What is the hidden score of each row? Scores go from 0 to 30, and 15 is about the middle. The score is a weighted sum of the row's numbers plus the product of two more (or one squared), each taken from its middle value.
c(-1.2, -1.2, -1.2, -1.0, 1.4, 1.2, 1.4, 1.3, -1.5, 1.3, -1.4, 1.3, -1.1, -1.2, -1.4, 1.3) ~ 18
c(-1.5, -1.1, -1.4, -1.7, 0.9, 1.2, 1.4, 1.3, -1.2, 1.1, -1.3, 1.4, -1.4, -1.6, -1.3, 1.3) ~ 16
c(-1.0, -1.0, -0.9, -0.4, 1.2, 1.1, 1.1, 1.2, -1.2, 1.1, -1.1, 1.2, -1.1, -1.1, -1.2, 1.2) ~ 15
c(-0.7, -0.7, -0.5, 0.1, 1.0, 1.0, 1.0, 0.9, -1.0, 1.0, -0.8, 1.0, -1.0, -1.0, -1.0, 1.0) ~ 14
c(-0.8, -0.8, -0.6, 0.5, 1.1, 1.0, 1.0, 1.0, -0.9, 1.0, -0.9, 1.0, -1.0, -1.0, -1.0, 1.0) ~ 16
c(-1.0, -1.0, -0.9, -1.4, 1.0, 0.9, 1.0, 1.0, -1.0, 0.9, -1.0, 1.1, -1.0, -1.0, -1.0, 0.9) ~ 19
c(-1.1, -1.2, -1.0, -1.5, 1.1, 0.9, 1.1, 1.1, -1.2, 1.0, -1.1, 1.1, -1.1, -1.2, -1.1, 1.1) ~ 18
c(-0.9, -1.0, -0.8, -1.4, 1.0, 0.8, 1.0, 0.9, -1.0, 0.9, -1.0, 1.0, -1.0, -1.1, -1.0, 0.9) ~ 19
c(-1.0, -1.4, -0.9, -0.9, 1.1, 0.9, 1.0, 1.0, -1.1, 0.8, -1.1, 1.0, -1.1, -1.1, -1.0, 1.1) ~ 16
c(-1.3, -1.5, -1.2, -1.1, 1.2, 0.9, 1.1, 1.2, -1.2, 0.7, -1.2, 1.1, -1.4, -1.1, -1.3, 1.1) ~ 15
c(-1.4, -1.6, -1.4, -1.5, 1.1, 0.8, 1.1, 1.0, -1.2, 0.6, -1.5, 1.1, -1.2, -1.2, -1.2, 1.0) ~ 17
c(-1.4, -1.7, -1.5, -1.6, 1.3, 1.1, 1.3, 1.2, -1.3, 0.7, -1.6, 1.3, -0.7, -1.4, -1.3, 1.2) ~ 27
c(-1.4, -1.2, -1.3, -0.2, 1.6, 1.5, 1.6, 1.6, -1.5, 1.5, -1.3, 1.6, -1.3, -1.5, -1.5, 1.6) ~ 18
c(-1.2, -1.1, -0.8, 0.3, 1.5, 1.5, 1.5, 1.5, -1.6, 1.4, -1.4, 1.5, -1.3, -1.6, -1.4, 1.5) ~ 14
c(-1.5, -1.4, -1.3, -1.1, 1.6, 1.6, 1.6, 1.6, -1.5, 1.5, -1.6, 1.6, -1.7, -1.6, -1.5, 1.6) ~ 16
c(-1.5, -1.3, -1.2, -0.4, 1.5, 1.5, 1.5, 1.5, -1.4, 1.7, -1.5, 1.5, -1.5, -1.6, -1.6, 1.5) ~ 15
c(-1.4, -0.9, -1.4, -1.0, 1.4, 1.4, 1.4, 1.4, -1.7, 1.2, -1.2, 1.4, -1.7, -1.5, -1.4, 1.4) ~ 14
c(-1.6, -1.4, -1.6, -1.6, 1.6, 1.6, 1.6, 1.7, -1.7, 1.6, -1.3, 1.6, -1.4, -1.5, -1.5, 1.6) ~ 22
c(-1.6, -1.0, -1.5, -1.5, 1.7, 1.7, 1.7, 1.7, -1.4, 1.7, -1.4, 1.7, -1.5, -1.7, -1.7, 1.7) ~ 23
c(-1.4, -1.1, -1.4, -1.2, 1.5, 1.5, 1.6, 1.5, -1.5, 1.4, -1.7, 1.6, -1.4, -1.6, -1.5, 1.6) ~ 18
c(-1.3, -1.2, -1.2, -0.9, 1.3, 1.2, 1.3, 1.3, -1.3, 0.8, -1.2, 1.3, -1.6, -1.3, -1.3, 1.3) ~ 15
c(-1.4, -1.2, -1.1, -1.4, 1.3, 1.2, 1.3, 1.3, -1.3, 0.9, -1.3, 1.3, -1.3, -1.3, -1.4, 1.3) ~ 18
c(-1.5, -1.4, -1.3, -1.2, 1.4, 1.3, 1.3, 1.3, -1.6, 0.8, -1.6, 1.3, -1.4, -1.4, -1.6, 1.3) ~ 16
c(-1.6, -1.0, -1.6, -0.8, 1.4, 1.3, 1.4, 1.3, -1.4, 0.8, -1.3, 1.4, -1.7, -1.4, -1.7, 1.4) ~ 15
c(-1.5, -1.6, -1.5, -1.1, 1.1, 0.7, 1.1, 1.0, -1.1, 0.5, -1.4, 1.1, -1.3, -1.4, -1.3, 1.0) ~ 17
c(-1.6, -1.6, -1.6, -1.3, 1.1, 0.7, 1.1, 1.0, -1.4, 0.4, -1.5, 1.0, -1.4, -1.3, -1.4, 0.9) ~ 15
c(-1.5, -1.7, -1.4, -1.7, 1.2, 0.9, 1.2, 1.2, -1.4, 0.6, -1.5, 1.2, -1.1, -1.3, -1.3, 1.1) ~ 20
c(-1.7, -1.1, -1.7, -1.5, 1.3, 1.2, 1.3, 1.2, -1.4, 0.7, -1.7, 1.3, -1.7, -1.5, -1.4, 1.3) ~ 15
c(-1.4, -1.5, -1.6, -1.5, 1.1, 0.8, 1.1, 1.1, -1.2, 0.6, -1.4, 1.1, -1.2, -1.2, -1.4, 1.0) ~ 18
c(-1.5, -1.4, -1.4, -1.3, 1.4, 1.3, 1.4, 1.4, -1.5, 0.9, -1.6, 1.4, -1.5, -1.3, -1.4, 1.4) ~ 15
c(-1.6, -1.3, -1.5, -0.7, 1.5, 1.4, 1.4, 1.4, -1.6, 1.1, -1.7, 1.4, -1.3, -1.4, -1.5, 1.4) ~ 16
c(-1.7, -1.5, -1.7, -0.6, 1.5, 1.5, 1.5, 1.5, -1.7, 1.2, -1.5, 1.5, -1.3, -1.4, -1.6, 1.5) ~ 17
c(-1.6, -1.7, -1.7, -1.7, 1.7, 1.7, 1.7, 1.7, -1.7, 1.6, -1.7, 1.7, -1.6, -1.7, -1.7, 1.7) ~ 21
c(-1.7, -1.5, -1.7, -1.0, 1.7, 1.7, 1.7, 1.7, -1.5, 1.5, -1.3, 1.7, -1.6, -1.5, -1.7, 1.7) ~ 20
c(-1.7, -1.3, -1.7, 0.7, 1.6, 1.6, 1.6, 1.6, -1.7, 1.4, -1.7, 1.6, -1.6, -1.6, -1.7, 1.6) ~ 15
c(-1.7, -1.3, -1.6, -0.7, 1.7, 1.6, 1.7, 1.6, -1.6, 1.3, -1.6, 1.6, -1.5, -1.6, -1.6, 1.7) ~ 18
c(-1.7, -1.7, -1.7, -1.3, 1.7, 1.7, 1.7, 1.7, -1.1, 1.6, -1.6, 1.7, -1.6, -1.6, -1.6, 1.7) ~ 22
c(-1.7, -1.5, -1.7, -1.2, 1.6, 1.5, 1.5, 1.5, -1.6, 1.3, -1.6, 1.5, -1.4, -1.7, -1.6, 1.5) ~ 20
c(-1.6, -1.0, -1.6, -1.6, 1.4, 1.3, 1.4, 1.4, -1.5, 1.0, -1.6, 1.4, -1.4, -1.5, -1.6, 1.4) ~ 19
c(-1.2, -1.3, -0.9, -0.1, 1.6, 1.7, 1.6, 1.6, -1.6, 1.7, -1.3, 1.6, -1.7, -1.7, -1.4, 1.6) ~ 15
c(-1.3, -1.5, -1.3, -0.5, 1.6, 1.6, 1.6, 1.6, -1.3, 1.6, -0.5, 1.5, -1.6, -1.7, -1.5, 1.6) ~ 22
c(-0.8, -0.9, -0.7, 0.1, 1.2, 1.2, 1.2, 1.1, -1.0, 1.3, -1.0, 1.2, -1.1, -1.0, -1.0, 1.2) ~ 17
c(0.2, -0.1, 0.3, 0.4, 0.5, 0.5, 0.4, 0.5, -0.4, 1.0, -0.1, 0.4, -0.8, -0.3, -0.2, 0.5) ~ 18
c(-0.3, -0.5, -0.3, 0.0, 0.6, 0.4, 0.6, 0.5, -0.6, 0.8, -0.5, 0.6, -0.5, -0.6, -0.6, 0.6) ~ 15
c(-0.4, -0.4, -0.3, -0.2, 0.4, 0.3, 0.4, 0.4, -0.5, 0.4, -0.5, 0.5, -0.4, -0.4, -0.4, 0.4) ~ 13
c(-0.1, -0.2, -0.1, -0.1, 0.2, 0.2, 0.2, 0.0, -0.2, 0.4, -0.2, 0.2, -0.2, -0.2, -0.1, 0.1) ~ 14
c(0.6, 0.3, 0.5, 0.4, -0.2, -0.1, -0.3, -0.2, 0.3, 0.3, 0.4, -0.3, 0.2, 0.2, 0.3, -0.1) ~ 14
c(0.6, 0.4, 0.5, -0.4, -0.3, -0.2, -0.3, -0.3, 0.2, 0.6, 0.4, -0.2, 0.3, 0.2, 0.4, -0.2) ~ 15
c(1.3, 1.0, 1.2, 0.6, -0.8, -0.3, -0.8, -0.8, 0.8, 0.9, 1.0, -0.9, 0.9, 0.9, 0.9, -0.4) ~ 11
c(1.0, 0.9, 0.9, 0.8, -0.7, -0.3, -0.8, -0.7, 0.8, 0.4, 0.9, -0.8, 0.7, 0.7, 0.1, -0.4) ~ 8
c(1.5, 1.5, 1.5, 1.4, -1.4, -0.9, -1.3, -0.6, 1.4, -0.1, 1.5, -1.4, 1.4, 1.4, 1.4, -1.0) ~ 5
c(1.2, 1.1, 1.2, 1.2, -1.0, -0.6, -1.0, -0.8, 1.1, -0.2, 1.1, -1.0, 1.1, 1.0, 1.1, -0.7) ~ 11
c(1.0, 1.2, 1.0, 1.3, -1.0, -0.7, -1.1, -1.0, 1.2, -1.1, 1.1, -1.1, 1.1, 1.5, 1.1, -0.8) ~ 9
c(1.4, 1.4, 1.4, 1.4, -1.3, -0.9, -0.8, -1.7, 1.4, -1.7, 1.4, -1.3, 1.4, 1.4, 1.4, -0.9) ~ 12
c(1.1, 1.2, 1.2, 1.1, -1.2, -0.9, -1.2, -1.1, 1.2, -0.6, 1.2, -1.2, 1.2, 1.2, 1.2, -1.0) ~ 10
c(1.0, 1.1, 1.0, 1.1, -1.1, -1.0, -1.1, -1.0, 1.1, -1.3, 1.1, -1.1, 1.2, 1.1, 1.1, -0.9) ~ 10
c(1.1, 1.2, 1.1, 1.0, -1.2, -1.0, -1.1, -1.1, 1.2, -0.8, 1.2, -1.3, 1.2, 1.2, 1.2, -1.4) ~ 13
c(1.6, 1.6, 1.6, 1.6, -1.5, -1.3, -1.6, -1.4, 1.6, -0.5, 1.6, -1.5, 1.6, 1.6, 1.6, -1.3) ~ 8
c(1.7, 1.7, 1.7, 1.7, -1.7, -1.5, -1.6, -1.6, 1.7, -0.6, 1.7, -1.7, 1.7, 1.7, 1.7, -1.4) ~ 8
c(1.7, 1.7, 1.7, 1.7, -1.7, -1.4, -1.7, -1.6, 1.7, -0.4, 1.7, -1.7, 1.7, 1.7, 1.7, -1.7) ~ 9
c(1.6, 1.6, 1.6, 1.6, -1.6, -1.7, -1.5, -1.6, 1.6, -1.2, 1.6, -1.6, 1.7, 1.6, 1.6, -1.5) ~ 10
c(1.7, 1.7, 1.7, 1.7, -1.6, -1.5, -1.7, -1.6, 1.7, -0.5, 1.7, -1.6, 1.7, 1.7, 1.7, -1.4) ~ 8
c(1.7, 1.7, 1.7, 1.7, -1.7, -1.4, -1.7, -1.7, 1.7, -0.8, 1.7, -1.7, 1.7, 1.7, 1.7, -1.6) ~ 9
c(1.7, 1.7, 1.7, 1.7, -1.7, -1.4, -1.6, -1.7, 1.7, 0.0, 1.7, -1.7, 1.7, 1.7, 1.7, -1.7) ~ 9
c(1.6, 1.6, 1.6, 1.4, -1.6, -1.3, -1.5, -1.5, 1.6, 0.0, 1.6, -1.5, 1.6, 1.6, 1.6, -1.2) ~ 8
c(1.6, 1.6, 1.6, 1.5, -1.6, -1.6, -1.5, -1.6, 1.6, -0.7, 1.6, -1.6, 1.6, 1.6, 1.6, -1.2) ~ 7
c(1.5, 1.5, 1.5, 1.3, -1.5, -1.5, -1.4, -1.5, 1.5, -0.5, 1.5, -1.5, 1.5, 1.5, 1.5, -1.4) ~ 9
c(1.6, 1.6, 1.6, 1.5, -1.6, -1.7, -1.7, -1.7, 1.6, -0.9, 1.6, -1.6, 1.6, 1.6, 1.6, -1.4) ~ 7
c(1.5, 1.5, 1.5, 1.2, -1.6, -1.5, -1.6, -1.5, 1.5, -0.5, 1.5, -1.5, 1.5, 1.5, 1.5, -1.3) ~ 7
c(1.4, 1.4, 1.4, 0.8, -1.4, -1.5, -1.4, -1.4, 1.4, -0.9, 1.4, -1.4, 1.5, 1.4, 1.5, -1.6) ~ 13
c(1.4, 1.4, 1.3, 0.5, -1.4, -1.6, -1.4, -1.5, 1.5, -1.4, 1.4, -1.5, 1.4, 1.4, 1.4, -1.4) ~ 12
c(1.3, 1.4, 1.1, 0.6, -1.4, -1.4, -1.4, -1.4, 1.4, -1.2, 1.4, -1.4, 1.4, 1.4, 1.4, -1.5) ~ 13
c(1.3, 1.4, 1.1, 0.5, -1.4, -1.6, -1.5, -1.5, 1.4, -1.5, 1.4, -1.4, 1.4, 1.4, 1.4, -1.6) ~ 13
c(0.9, 0.9, 0.7, -0.5, -1.0, -1.3, -1.0, -1.2, 1.0, -0.7, 1.0, -1.0, 1.0, 1.0, 1.0, -1.2) ~ 16
c(0.0, 0.2, -0.3, -1.4, -0.4, -0.8, -0.4, -0.5, 0.5, -0.7, 0.2, -0.4, 0.4, 0.4, 0.4, -0.6) ~ 19
c(-0.9, -0.9, -1.2, -1.4, 0.3, 0.0, 0.3, 0.2, -0.3, -0.4, -0.9, 0.3, -0.4, -0.4, -0.4, 0.1) ~ 18
c(-1.1, -1.4, -1.3, -1.2, 0.5, 0.2, 0.6, 0.5, -0.5, -1.4, -1.2, 0.5, -0.7, -0.7, -0.7, 0.2) ~ 20
c(-0.6, -0.4, -1.0, -1.0, -0.1, -0.3, 0.1, -0.2, -0.1, -0.3, -0.5, 0.0, -0.1, -0.1, -0.1, -0.3) ~ 16
c(0.3, 0.0, 0.0, -0.6, 0.1, 0.0, 0.0, 0.0, -0.1, 1.1, 0.0, 0.1, 0.0, 0.0, 0.0, 0.1) ~ 16
c(0.5, 0.0, 0.2, -0.2, 0.3, 0.3, 0.3, 0.2, -0.2, 1.1, -0.1, 0.3, -0.7, -0.2, -0.1, 0.4) ~ 21
c(-0.1, -0.2, 0.0, 0.7, 0.6, 0.6, 0.6, 0.6, -0.6, 0.8, -0.3, 0.6, -0.5, -0.6, -0.4, 0.7) ~ 16
c(-0.3, -0.3, 0.1, 0.6, 0.8, 1.0, 0.8, 0.8, -0.8, 1.3, -0.4, 0.8, 0.1, -0.8, -0.7, 0.9) ~ 21
c(0.3, 0.1, 0.6, 1.0, 0.5, 0.7, 0.5, 0.6, -0.4, 0.7, 0.1, 0.5, -0.2, -0.3, -0.2, 0.6) ~ 16
c(0.8, 1.0, 1.0, 1.4, 0.0, 0.6, 0.1, 0.3, 0.0, 0.7, 0.5, 0.0, 0.1, 0.0, 0.2, 0.5) ~ 15
c(0.8, 0.5, 0.9, 1.3, 0.1, 0.6, 0.0, 0.2, 0.0, 1.4, 0.5, 0.1, -0.1, 0.0, 0.2, 0.4) ~ 14
c(0.6, 0.6, 0.9, 1.4, -0.1, 0.5, -0.1, 0.1, 0.1, 0.3, 0.5, 0.0, 0.1, 0.1, 0.1, 0.3) ~ 11
c(0.5, -0.2, 0.8, 1.5, 0.3, 1.0, 0.5, 0.6, 0.5, 0.3, 0.3, 0.4, -0.3, -0.3, -0.2, 0.6) ~ 22
c(0.8, 0.7, 1.2, 1.6, -0.2, 0.6, -0.1, 0.3, 0.3, 0.2, 0.7, -0.1, 0.3, 0.2, 0.4, 0.3) ~ 13
c(0.7, 0.5, 1.1, 1.6, 0.2, 1.1, 0.3, 0.7, -0.1, 0.2, 0.5, 0.3, 0.0, -0.1, -0.1, 0.5) ~ 17
c(1.2, 0.8, 1.4, 1.6, -0.3, 0.6, -0.2, 0.1, 0.3, 0.8, 0.9, -0.1, 0.5, 0.4, 0.6, 0.3) ~ 13
c(1.0, 0.8, 1.4, 1.6, -0.2, 0.5, -0.2, 0.1, 0.4, 0.3, 0.9, 1.0, 0.5, 0.5, 0.5, 0.1) ~ 7
c(1.4, 1.1, 1.5, 1.7, -0.6, 0.5, -0.5, -0.1, 0.9, 0.4, 1.1, -0.4, 0.9, 0.9, 0.9, 0.1) ~ 13
c(1.1, 0.9, 1.3, 1.6, -0.6, 0.3, -0.5, -0.1, 0.7, 0.0, 1.0, -0.5, 0.7, 0.7, 0.7, -0.1) ~ 12
c(1.1, 0.7, 1.3, 1.4, -0.9, 0.7, -0.1, 0.3, 0.1, 1.4, 0.8, 0.0, 0.4, 0.2, 0.4, 0.5) ~ 3
c(0.4, 0.2, 0.8, 1.2, 0.6, 1.0, 0.7, 0.7, -0.5, 1.3, 0.1, 0.6, -0.3, -0.4, -0.3, 0.7) ~ 15
c(0.3, 0.2, 0.8, 1.3, 0.6, 1.2, 0.6, 0.8, -0.5, 0.9, 0.1, 0.6, -0.5, -0.5, -0.3, 0.8) ~ 16
c(0.1, -0.1, 0.6, 1.1, 0.8, 1.3, 0.8, 0.8, -0.7, 1.2, -0.1, 0.8, -0.7, -0.7, -0.5, 0.9) ~ 14
c(-0.2, -1.7, 0.4, 1.1, 0.9, 1.3, 0.9, 1.0, -0.9, 1.1, -0.3, 0.9, -0.8, -0.8, -0.7, 1.0) ~ 10
c(-0.5, -0.7, -0.3, 0.3, 1.0, 1.0, 1.0, 0.9, -0.9, 1.2, -0.6, 0.9, -0.8, -0.9, -0.8, 0.9) ~ 16
c(-0.5, -0.6, -0.2, 0.7, 0.7, 1.4, 1.2, 1.2, -1.0, 1.3, -0.7, 1.1, -1.0, -1.0, -0.9, 1.2) ~ 9
c(-1.0, -1.1, -0.8, -0.1, 1.4, 1.4, 1.4, 1.4, -1.7, 1.5, -1.1, 1.4, -1.3, -1.3, -1.2, 1.4) ~ 12
c(-0.6, -0.5, -0.1, 0.9, 1.3, 1.4, 1.3, 1.4, -1.0, 1.4, -0.7, 1.2, -1.0, -1.0, -1.1, 1.3) ~ 16
c(-0.4, -0.5, 0.2, 1.0, 1.0, 1.3, 0.9, 1.4, -0.9, 0.9, -0.5, 0.9, -0.8, -0.9, -0.9, 1.0) ~ 15
c(-0.3, -0.3, 0.4, 1.2, 1.3, 1.6, 1.3, 1.4, -1.1, 1.4, -0.5, 1.7, -0.9, -1.1, -0.9, 1.4) ~ 11
c(-0.6, -0.6, -0.1, 1.1, 1.3, 1.4, 1.2, 1.3, -1.1, 1.2, -0.7, 1.1, -0.9, -1.1, -1.0, 1.3) ~ 16
c(-1.4, -1.3, -1.1, -0.4, 1.6, 1.6, 1.6, 1.6, -1.7, 1.2, -1.5, 1.6, -1.2, -1.5, -1.6, 1.6) ~ 17
c(-1.6, -1.1, -1.5, -0.9, 1.7, 1.7, 1.7, 1.7, -1.6, 1.6, -1.5, 1.7, -1.5, -1.7, -1.7, 1.7) ~ 19
c(-1.5, -1.4, -1.3, -0.3, 1.7, 1.7, 1.7, 1.7, -1.6, 1.7, -1.2, 1.7, -1.5, -1.5, -1.7, 1.7) ~ 17
c(-1.3, -1.5, -1.1, -0.1, 1.5, 1.5, 1.5, 1.5, -1.4, 1.4, -1.5, 1.5, -1.2, -1.4, -1.5, 1.5) ~ 17
c(-1.3, -1.3, -1.0, 0.1, 1.5, 1.6, 1.5, 1.6, -1.5, 1.5, -1.4, 1.5, -1.2, -1.7, -1.5, 1.5) ~ 17
c(-1.1, -1.2, -0.9, 0.2, 1.2, 1.1, 1.2, 1.1, -1.3, 0.6, -1.0, 1.2, -1.2, -1.3, -1.3, 1.1) ~ 15
c(-1.2, -1.0, -1.0, -0.6, 1.0, 0.8, 1.0, 0.9, -1.2, 0.4, -1.0, 1.0, -1.3, -1.2, -1.1, 1.0) ~ 13
c(-1.1, -1.3, -1.0, 0.0, 1.2, 1.1, 1.1, 1.1, -1.3, 0.7, -1.0, 1.2, -1.2, -1.3, -1.1, 1.4) ~ 14
c(-1.1, -0.9, -1.0, -0.5, 0.9, 0.7, 0.9, 0.8, -1.0, 0.5, -0.9, 0.9, -1.0, -0.9, -1.1, 0.8) ~ 14
c(-0.8, -0.8, -0.9, -0.6, 0.6, 0.4, 0.7, 0.6, -0.7, 0.5, -0.9, 0.7, -0.8, -0.7, -0.8, 0.6) ~ 14
c(-1.1, -1.4, -1.2, -1.0, 1.0, 0.8, 1.0, 0.9, -1.1, 0.6, -1.2, 1.0, -1.0, -1.0, -1.2, 0.9) ~ 17
c(-1.3, -0.4, -1.2, -1.2, 1.2, 1.0, 1.2, 1.1, -1.3, 1.0, -1.4, 1.2, -1.2, -1.2, -1.2, 1.2) ~ 15
c(0.3, 0.0, 0.7, 1.3, 0.9, 1.4, 0.9, 1.1, -0.8, 1.5, 0.0, 0.9, -0.6, -0.6, -0.5, 1.2) ~ 16
c(0.6, 0.3, 0.9, 1.5, 0.9, 1.5, 0.9, 1.0, -0.7, 1.6, 0.3, 0.8, -0.3, -0.4, -0.3, 1.1) ~ 19
c(-0.2, -0.4, 0.3, 0.8, 1.0, 1.2, 0.9, 1.0, -0.7, 1.5, -0.4, 1.3, -0.7, -0.7, -0.7, 1.1) ~ 13
c(-1.3, -1.5, -1.4, -1.5, 1.5, 1.4, 1.5, 1.5, -1.3, 1.7, -1.4, 1.5, -1.5, -1.4, -1.3, 1.5) ~ 19
c(-1.4, -1.6, -1.6, -0.6, 1.4, 1.3, 1.4, 1.4, -1.4, 1.7, -1.7, 1.4, -1.4, -1.4, -1.2, 1.4) ~ 17
c(-1.2, -1.4, -1.4, -0.8, 1.4, 1.4, 1.5, 1.5, -1.4, 1.7, -1.4, 1.4, -1.5, -1.2, -1.2, 1.5) ~ 17
c(-1.0, -1.6, -1.0, -0.9, 1.3, 1.1, 1.2, 1.2, -1.1, 1.6, -1.1, 1.3, -1.0, -1.0, -1.0, 1.2) ~ 19
c(-0.5, -1.7, -0.7, -1.7, 0.9, 0.8, 0.9, 0.9, -1.0, 1.6, -0.8, 0.9, -0.9, -0.9, -0.8, 1.0) ~ 20
c(0.2, -0.1, 0.4, 0.7, 0.7, 0.9, 0.7, 0.8, -0.6, 1.5, -0.2, 0.7, -0.4, -0.5, 0.2, 0.8) ~ 19
c(0.7, 0.4, 0.9, 1.3, 0.4, 1.1, 0.6, 0.6, -0.3, 1.2, 0.3, 0.6, -0.2, -0.3, -1.1, 0.8) ~ 15
c(0.9, 0.6, 1.1, 1.4, 0.0, 0.7, 0.1, 0.3, 0.0, 1.0, 0.7, 0.1, 0.3, 0.1, 0.3, 0.4) ~ 14
c(0.7, 0.5, 1.0, 1.4, -0.1, 0.5, 0.0, 0.2, 0.1, 0.6, 0.5, 0.0, 0.0, 0.1, 0.1, 0.4) ~ 11
c(0.2, 0.0, 0.6, 1.2, 0.6, 1.0, 0.6, 0.7, -0.6, 0.8, -0.1, 0.6, -0.4, -0.5, -0.3, 0.7) ~ 15
c(-0.4, -0.5, -0.1, 0.4, 0.8, 0.8, 0.9, 0.8, -0.8, 1.0, -0.6, 0.8, -0.8, -0.8, -0.8, 0.8) ~ 14
c(-0.5, -0.8, -0.6, -0.2, 0.9, 0.6, 0.8, 0.7, -0.8, 1.1, -0.7, 0.9, -0.8, -0.8, -0.7, 0.8) ~ 17
c(0.1, 0.0, 0.3, 0.2, 0.4, 0.4, 0.5, 0.4, -0.3, 1.1, -0.1, 0.3, -0.2, -0.3, -0.2, 0.5) ~ 15
c(-0.4, -0.6, -0.5, -0.3, 0.7, 0.4, 0.7, 0.6, -0.7, 1.3, -0.6, 0.7, -0.6, -0.6, -0.6, 0.7) ~ 15
c(-0.3, -0.4, -0.2, 0.2, 0.8, 0.6, 0.7, 0.7, -0.7, 1.0, -0.4, 0.6, -0.6, -0.7, -0.6, 0.7) ~ 16
c(-0.1, -0.2, 0.1, 0.8, 0.5, 0.5, 0.4, 0.4, -0.5, 0.5, -0.2, 0.4, -0.4, -0.4, -0.4, 0.5) ~ 14
c(-0.2, -0.2, 0.1, 0.9, 0.4, 0.5, 0.5, 0.4, -0.4, 0.2, -0.2, 0.3, -0.4, -0.4, -0.5, 0.4) ~ 14
c(-0.3, -0.1, 0.0, 0.7, 0.2, 0.3, 0.2, 0.2, -0.2, -0.2, -0.2, 0.2, -0.2, -0.2, -0.2, 0.1) ~ 13
c(1.1, 1.0, 1.0, 0.7, -1.0, -0.8, -1.0, -1.0, 1.0, 0.1, 1.0, -1.0, 1.0, 0.9, 1.0, -0.6) ~ 10
c(1.1, 1.1, 1.0, 0.9, -1.1, -0.9, -1.1, -1.1, 1.1, -0.5, 1.1, -1.1, 1.1, 1.1, 1.1, -0.8) ~ 10
c(1.5, 1.5, 1.5, 1.5, -1.5, -1.4, -1.5, -1.4, 1.5, -1.3, 1.5, -1.4, 1.5, 1.5, 1.5, -1.4) ~ 10
c(1.4, 1.3, 1.3, 1.0, -1.3, -0.9, -1.2, -1.1, 1.2, -0.2, 1.3, -1.2, 1.3, 1.2, 1.3, -0.9) ~ 10
c(1.0, 1.1, 1.0, 1.1, -1.2, -0.8, -1.0, -1.0, 1.1, -1.1, 1.1, -1.1, 1.1, 1.1, 1.1, -1.0) ~ 11
c(1.2, 1.1, 1.2, 1.1, -1.1, -0.8, -1.7, -1.1, 1.1, -0.5, 1.2, -1.0, 1.2, 1.1, 1.1, -0.8) ~ 6
c(1.1, 1.0, 1.1, 0.9, -1.1, -0.7, -1.0, -0.9, 1.0, 0.0, 1.1, -1.0, 1.0, 1.0, 1.1, -0.6) ~ 9
